In the data rows, 128 means zero.
Here are some points:
[ 89  72 116 114 105 128 112 120 113 197]
[160 181 147 160  73 102 107   0 145 116]
[148  77 127 166  94 111 147 151 137 173]
[128 255 144 183 181 116 127   0 145 126]
[130 134 101 121 101 107 149 255 137 149]
[ 91 133 150 126 132 154 119 108 107 146]
[251 255 140 119 252 137 141 225 148   0]
[178 195 135 101  92 101  98 210 119 123]
[232 236 134 109 217 158 164 244 123   0]
[  0   0  82 119 147  92 117 180 176  89]
[143  62 123 130  88 136 135 149 121 190]
[  0  28  96 118 176  90  99  59 142 103]
[ 91  55 132 118  72 132 130 222 114 236]
[  9 183 104 120 216 127 132 144  91 199]
[ 96  71 127 120 112 146 128 204 111 206]
[255 197 154 169  62  50 135 139 139  74]
[ 17 208 117 143 190 153 124  69 128 212]
[ 95  78 135 123  79 121 140 158 132 249]
[ 45 119 123 115 116 129 133 233 117 154]
[ 51 255 120 140 204 137 120 106 107 148]
[124 178 163 139  40  85  85 163 146 194]
[ 71  86 113 120 118 145 120 147 102 216]
[240 221 123 111 245 161 160 247 134   0]
[ 44   0 136 136 130 131  99  52 145 117]
[  0   2  80 131 140  95 117 180 189  95]
[123  36 116 135  79 136 137 170 115 197]
[ 93  57 133 122 114 141 124 160 115 205]
[255 104 141  75  32  98 132 156 137 147]
[ 94  54 123 120 102 133 129 165 124 214]
[129 255 101 116 175 107 172 255 132   0]
[185 109 153 158  67 110 131 121 117 157]
[249 113 108  41 189 101 115 255 153   0]
[  0  12  98 130 158 111 114  66 139 118]
[  0 255 106 145 108  91 121 255 141 146]
[255 131 107  78 207 124 122 255 142   0]
[210  83 140 124 106 183 143   0 121 180]
[ 33 255 127 131 157  80 110  92 121 113]
[ 37 180 105 129 230 151 139  85 105 205]
[124  13 126  91 104 130  83  82 133 119]
[ 98  51 112 132  66 127 137 242 109 245]
[ 12  78 172 130 183 148  66  10 162  33]
[150 102 144 127  48 147 148  60 130 244]
[163 142 115 112 170 171 138 136 125  34]
[ 12   0 125 117 167 175  87  37 137 117]
[ 45 187 120 151 108  86 153 219 146 164]
[ 76 247 156 140 192 114  91  97 119  78]
[112  80 135 145 131 143 130   0 117 135]
[ 93 122 131 138 143 152 116 104 120 136]
[253  67 142 101  71 102  57 148 133  70]
[114  56 129 142 122 151 144  45 123 160]
[123  76 120 131  95 151 110 129 124 205]
Then 10 other points, each followed by its number:
[ 63  31 129 128 105 175  90  75 134 176] 0
[ 68 108 128 116 126 155 114 162 109 212] 1
[113  71 110 129 111 157 117 157 116 207] 2
[140  30 123 148 106 135 128   0 127 159] 3
[171 140 159 147 102 134 112   0 135 137] 4
[159 208 110 119 186 122 170 255 111   0] 5
[242 101 118  62 185 103 105 255 155   0] 6
[  0 121  98 136 134  98 141 219 135 167] 7
[ 53 202 149 128 157 126  94 143 108 105] 8
[149  76 133 117  79 130 126 210 125 161] 9
Which of these numbered points is nearest to each point below, ignoring the 3 directions in which the first points spread most? Its number follows each.
[ 54   0 145 117 136 185  80   0 172 121] > 0
[193 169 115 121 197 150 159 244 112   0] > 5
[  0 124  92 145 111  89 120 214 157 141] > 7
[ 45 158 153 113  93 116 101 206 129 212] > 8
[112  57 128 138 123 146 137 171 116 204] > 2
[ 57 204 160 143 157 127  98  96 109 134] > 8
[255  75 152 105  71  79  75 168 141  68] > 8
[  0 143 107 167 131  49 122 183 155  67] > 7
[  0 115  99 121 136  98 148 242 139 150] > 7
[ 64 111 130 115 120 159 122 139 100 217] > 1
[115 147 109 118  91 116 132 244 130 158] > 9
[ 28 189 132 122 162 159 106 104 114 223] > 1
[255 215 139 127 195 124 159  40 133   0] > 3
[146  51 142 114 124 172  95  81 158 129] > 0
[254  93 114  68 197 112 124 255 146   0] > 6
[ 48 132  92 191 155  50 126 131 160  46] > 7
[ 39 232 138 128 216 144 116  87 118 134] > 1
[255 209 134 133 187 110 138  40 131   0] > 3
[255 124 119  74 197 115 118 255 147   0] > 6
[ 36 129 129 142  62 135 109 254 135 218] > 8
[138 236 133 180 127 113 113   6 135 133] > 4
[ 50 255 145 129 252 138 103   0 114 134] > 1
[190 194 155 183  72 128 112  41 148 137] > 4
[168 145 120 121 176 175 154 148 120   7] > 5
[  0  82 110 128 118 126 108 173 159 130] > 7
[104  92 132 139 130 165 132 122 124 171] > 2
[132  85 118 147 132 160 134 112 124 157] > 2
[138 255 158 192 182 127 123   0 143 111] > 4
[ 77 255 155 139 193 117 112 109 129  59] > 8
[211 173 102 120 192 145 157 241 118   0] > 5
[240  92 128  76 185 124 121 255 137   0] > 6
[113  74 115 136 124 159 135 159 121 165] > 2
[176 146 101 121 191 160 155 147 130   7] > 5
[  0  64  92  95 229 138 108 192 129   0] > 6
[255  73 141 114  77  78  92 179 147  62] > 7
[ 67  31 141 112 132 170  85   0 142 164] > 0
[148 232  89 110 197 121 170 255 126   0] > 5
[ 75 252 156 122 213 136 102  95 107 138] > 1
[ 13 174 124 107 205 128 125 135 107 192] > 1
[127  80 120 148  81 161 122 132 129 207] > 2
[ 70 100 117 118 118 130 138 210 116 190] > 9
[ 20 149 126 127  81 108 124 255 132 232] > 8
[255 255 143 114 255 150 172 255 146   0] > 2
[255 139 126 106 153 144 210  12 132  31] > 3
[ 74   0 142 123 141 175  89   0 175 133] > 0
[113 218 157 139 159 130 100  95 133  92] > 8
[255 125 127  81 210 125 120 255 139   0] > 6
[ 60 143  93 134 117 105 172 255 124 149] > 7
[  4 181 131 136 191 153 121  89 125 223] > 1
[ 20 158 146 126 135 142 114 160 125 248] > 1
[192  68 133 134 131 176 152   0 128 183] > 2
[158 227  98 103 220 114 178 255 119   0] > 5
[ 62  88  99 128 117 132 151 237 125 224] > 2
[255 136 128  57 183 122 114 255 142   0] > 6
[255 132 136  79 195 121 115 255 146   0] > 6
[ 97  80 135 122 104 145 128 169 117 221] > 1
[121 219 143 167 152 131 132  14 129 135] > 4
[ 29 255 149 128 224 129  83  59 107 156] > 1
[ 65 182 145 142 160 129 110 123 106 119] > 8
[ 58 205 151 133 175 124 115 127 111 166] > 1
[ 97 218  95 136 169 108 175 255 125  32] > 5
[ 10   0 120 112 123 158  92 106 121 163] > 0
[255 210 150 138  62  96 105 154 148 108] > 4
[ 61  93 106 130  92 127 132 240 125 221] > 9
[255 125 116  51 165 125 109 255 144   0] > 6
[ 70 108 132 136 118 128 137 175 126 189] > 9
[119  55 122 136 129 144 126   0 127 157] > 3
[230  58 142 137  85 101 104 112 150  67] > 7
[255 126 115  76 187 124 119 255 144   0] > 6
[ 29 154  94 142 106  97 157 255 127 171] > 7
[ 38 126 103 124 114 136 132 180 124 160] > 9
[ 45 118 104 144 124  99 161 255 126 181] > 7
